Each path below is one point turned by a fixed rotation once a step. After each direction that follows a path, write how fast that rotation turns it, in degrees each step (0 if it stays still).
Each turn is a multiple of 5 degrees from 10 to 175, or 0.
Each row of a path follows its step; steps can be skipped.

step 11: [-11.9 -10.6  -5.9   5.0 -12.3  -7.1   0.1  -1.9   6.5  -7.9  15.1   3.7
   3.5 -11.1  16.1  17.6 -24.2  -1.9 -16.3  25.2   3.0 -29.1   1.4  14.9
   5.2   4.2   1.3 -13.4  -1.0 -10.8   7.6  -0.1  -3.0   6.0 -15.5 -14.0
 -13.5 -15.6 -48.8  13.3   3.7  -9.6 -12.4  -0.1  -1.6 -22.7  -2.0   1.1
  -4.7   1.1  -1.8  12.6  -3.9   7.4  -4.1 -13.0  25.6 -17.6  -5.7 -14.5
   0.8 -24.3 -11.3 -10.1  -5.6 -10.0   1.1 -11.8 -32.8  -4.1   3.0   9.9
  -2.8  -0.2]
step 14: [-18.0  14.4 -25.3  -5.7 -16.2 -10.3   2.6 -21.3  16.0  -3.4   1.0 -16.3
   8.3 -14.0 -26.1  -9.1  19.8  25.9  -9.5  -8.9  16.8  10.8 -15.1  19.0
   3.8  -1.9  -5.5  -1.3   8.5  -0.6  -0.4  -6.6 -24.1   0.7   3.0   4.3
  -0.2  -4.8 -35.8  13.1  15.5 -10.4  -4.2  14.2   8.0   0.1 -13.3  10.6
  -5.9  -1.5  -0.5  11.4   2.1   7.4   4.7  10.2   6.8  -8.0   5.2  -6.5
   4.1  13.6  -4.2   5.7  25.0 -17.3  -3.4  -3.8  -9.4   8.2  14.4  15.3
  -1.6  36.8]
step 15: [  1.8  21.9 -25.6 -22.3  16.5   4.8  -3.1  19.0  15.5 -18.1   5.8  11.0
  -9.5  -8.4 -10.7  -7.7 -21.3  32.4   8.7   3.7   3.2  12.0 -14.8  17.6
   1.8 -12.9 -12.1 -17.6   5.0  -0.9   5.3   0.2  -2.7  -1.5  16.9 -11.6
 -15.5   5.4   8.6   3.6 -17.9  -9.8 -21.9  13.1  18.2   3.3  -3.2  -9.7
   8.2  -1.8   9.1   6.3   4.2  -3.2   4.5 -17.8  -9.3   7.7  18.5 -12.0
   1.1 -21.4  -1.1 -12.4 -15.8 -10.2  21.8 -14.5  18.8 -16.2 -16.6   3.7
  11.6  14.9]
step 20: [-19.0   8.2 -28.4   8.4  11.0 -13.2  -9.8 -23.4   0.7  -2.2  -6.1 -30.4
   9.3  -6.5  -6.2  -6.3  -1.6  -7.0 -18.0  -1.8   1.2  10.3 -24.8   2.5
   0.0  -2.0  10.3   1.0 -10.9  18.6 -14.6  -6.6  16.7  12.8  -0.7 -26.4
  -9.5  -5.4 -24.0   7.2   4.2 -10.4  -8.6  15.1 -21.1   1.6  -0.3  -3.8
 -21.1  15.5  -6.3   4.6   3.2  15.2   1.6  -5.4  -4.8  13.8 -21.2  -4.4
  -9.8  -7.2  20.1 -10.8  -8.1   7.9  13.1  -8.8 -28.3 -18.7  12.3  15.0
  -8.6  12.9]
step 29: [ -0.6   2.9 -15.2   2.5 -11.1 -38.4  -9.3  -6.9  32.0  -0.1   4.6  -6.9
  13.2   4.8  -1.1   6.4   0.0  -2.2   8.0  27.4  -8.5 -10.0 -11.2   3.2
 -13.4  10.8  -4.4  15.8   1.8   2.5  -1.5  -1.2  -3.1  23.8   0.4  -4.5
  -4.8 -15.9 -10.3   3.2   7.1  -0.6   1.5 -15.9  18.1  -0.2  -4.2   7.2
  -7.5  23.0 -16.3  -5.3  14.4  33.2   0.8 -11.9 -26.0   0.8   4.3 -23.8
   3.3  30.8 -18.6  -5.9  -2.7   3.6  18.6   7.9 -19.7   4.3   3.2   2.7
  -4.8  15.1]
step 33: [  0.8  -4.5   0.3  -5.1  -8.7   4.2   3.5  -6.1  22.0 -11.4   3.6  -4.3
  20.7 -35.4 -21.9  12.5  -5.6  12.9  -0.6   4.5  29.4  25.2 -18.2  14.2
  12.5  -1.7 -12.8   6.8  -1.7 -13.8  -3.0  13.8  -9.2  -6.8   6.2   3.9
  -3.5   6.9 -36.6  20.8  -6.4 -10.5 -23.1  16.0  -5.6  14.8 -18.8  16.2
   7.4   3.0   3.4  -2.8  17.3  13.6 -15.6  11.7  13.5 -18.0  -3.0   0.8
  -4.2 -13.4  -8.6   7.4   3.1   1.0  -6.8 -18.3 -14.3   0.8 -17.1   3.6
   4.5  -0.6]
step 34: [ -2.8  29.7 -23.2  -0.6  21.3  -6.3   5.2   9.9   9.2 -21.0  16.2   5.7
 -15.4   5.3  12.3 -10.1  -7.1  35.3  14.0 -14.7 -12.5  12.3 -19.1   3.4
   5.4   3.1  -5.5 -10.0  15.9 -20.6  -6.6 -12.7  12.4   2.6   8.5  16.7
  -2.0   9.6   4.0 -10.3  -0.3 -13.8   4.3  -0.7  15.6  18.2   7.9   3.2
   1.2   0.6   4.0   0.2 -19.7  28.3  -5.7   3.7   6.7   2.4   9.1 -14.0
 -16.6 -11.9 -15.9   3.2   1.2  -1.4   4.6 -17.4   1.5   0.6 -22.9  28.7
  14.8 -10.4]
step 40: [  1.8   9.7 -24.3   5.9   1.8 -31.0  14.4   4.1  12.3  -3.6 -18.8   0.4
  -1.8  11.2   7.9 -17.7 -15.2  14.7  12.9  22.0   5.7  21.4 -19.1  15.2
   3.6  14.6 -11.0   8.1   1.5 -13.6   3.8  -1.4   6.8 -13.2   5.8  -3.2
  -6.8  15.1  -1.3   3.4   8.3 -18.6  -4.2  13.8  17.8   8.9 -39.5  -4.4
   9.7  -1.8  14.2   0.3  -8.4  -9.8   6.2  -7.2   7.5  15.5   8.6 -16.2
  18.0  -5.6   5.6  -5.7 -16.9   1.8  18.0   4.4  -8.9 -15.7 -26.3  -8.0
  20.1   5.3]
Speeds:
[-0.2 -3.6 -3.4  1.3  2.3  0.8  1.0  2.7 -0.8  1.8 -6.7  4.9  5.1 -4.1
 -3.1  4.6 -2.3 -0.2  4.7  3.5  1.3 -2.5 -0.8  5.9 -4.8 -0.9  3.0 -5.7
  0.0 -1.4 -2.6 -0.1 -4.9  0.7 -5.2 -3.9  2.8 -4.4  3.8  1.9 -4.6 -4.2
  2.0  5.6 -5.3 -5.7 -2.4  2.9 -0.9  1.1  1.3  1.9 -1.8  1.8 -0.8 -1.9
 -5.8  0.2 -2.6  1.3  3.1 -3.4  1.6  5.6 -3.3  5.3  6.1 -1.4 -1.0  0.1
 -3.7  4.9 -4.9 -1.0]
85
[-2.2 -3.7  2.1 -3.9 -2.4  3.7 -0.7  0.6 -1.5  2.4  1.3 -0.3 -1.6  1.3
  2.4  3.5  3.2 -3.0  5.5 -0.5  5.9 -4.0  3.2  2.6  3.7  4.4  7.2  2.7
 -1.5  0.7 -1.4 -3.2 -1.0 -5.9 -4.7 -5.4  1.0  6.3 -6.5  0.7  1.9  0.1
  4.5 -0.8 -0.2  1.4  8.9  0.1 -2.9  0.0 -1.0 -0.4 -1.4  0.6 -2.9  3.7
  2.2 -3.1 -3.3 -1.2  7.7 -2.7  4.9 -3.1 -5.8  2.7 -4.1 -1.2 -2.7 -1.3
 -3.5 -3.4  3.7  0.3]
55
[ 2.3 -1.6 -8.2  4.7 -8.3 -5.7 -0.4  4.8 -2.0 -1.5 -0.5  5.2  3.6 -0.6
 -0.3 -0.2  0.2 -4.4  0.7 -1.4 -3.7 -2.7 -1.2  5.9 -3.2 -0.7  0.1 -4.4
 -4.1 -1.6 -0.3  1.3  3.3 -0.3 -2.3  0.4 -3.0  2.6  3.7 -4.4  4.3  1.1
  1.9 -1.5 -1.8  4.0 -0.6 -1.5 -1.6 -4.8 -5.0 -2.7  0.0  0.9 -2.1  2.9
  2.1 -0.4 -1.8 -4.4  6.5  3.1 -6.8 -4.6 -0.7 -7.3  1.0  4.3  3.7  0.1
 -1.3  2.7  2.8 -4.8]
135
[ 7.0  2.8  1.6  2.3 -0.3 -3.0  5.1  1.7  1.7 -3.7 -4.4  4.0 -0.5  0.9
  2.9 -2.2  3.9  2.7 -0.8 -2.3  9.9  6.8  5.8 -0.9  2.2  0.4 -3.5  0.8
 -2.6  1.2 -3.8 -0.1 -1.5 -7.0  0.2 -3.4  1.9 -3.6  0.4  1.9 -5.1 -5.3
  1.5 -0.6  1.8 -5.6 -1.3 -5.0 -1.8 -4.6 -3.3 -5.8  1.7 -3.6  0.3 -0.3
 -2.1 -0.4 -0.4  3.0 -0.2  4.0 -6.7 -2.5 -3.2 -0.8 -0.9 -6.6  0.2 -1.0
  0.1  1.1  3.6  1.6]
45
[ -4.1  -3.0   4.1   3.4  -1.6   0.3  -3.1   0.4  -0.8   5.8   4.1   4.3
   7.0  -0.8   0.0  -0.6   2.1  -4.3  -3.4  -4.6   4.2  -3.1  -1.9   4.4
   5.8  -4.4  -1.7  -0.1   0.7   2.7  -0.2   0.2  -0.4  -5.3   1.8   2.6
  -0.8  -4.6  -2.6  -1.3  -6.8  -2.5  -2.9   1.1  -4.9  -0.6  -1.1  -0.5
  -0.1   0.8   3.6   4.7  -3.5  -0.1   0.4  -1.3   4.7  -1.7   3.3   0.0
   0.9   0.7  -3.4   3.3   6.8   0.5 -10.0   2.5  -4.4  -2.4   0.8   6.5
   3.7  -1.6]
130
[-9.2 -6.3 -0.8 -0.4  4.6 -1.3  5.9 -2.1 -3.3 -2.4 -3.0  2.7 -4.1  3.5
 -5.8  1.2 -2.9  1.8 -1.3 -4.2 -1.1 -1.2  2.3  1.5  9.6  2.0 -3.3 -0.2
 -1.1 -0.1 -0.5  1.9  4.1  5.1 -0.7  0.2  1.2 -0.2  4.3  0.3  0.2  4.9
  4.2  0.4  8.1 -1.9 -3.6  0.2 -2.0 -2.7 -3.0  2.0 -4.5  0.6  2.7 -5.4
  4.4  2.3 -3.3 -1.2  2.5 -1.5  0.7  2.8 -4.1 -1.2  0.5 -3.7 -3.4 -0.5
  2.0  3.4  5.3 -2.4]
175
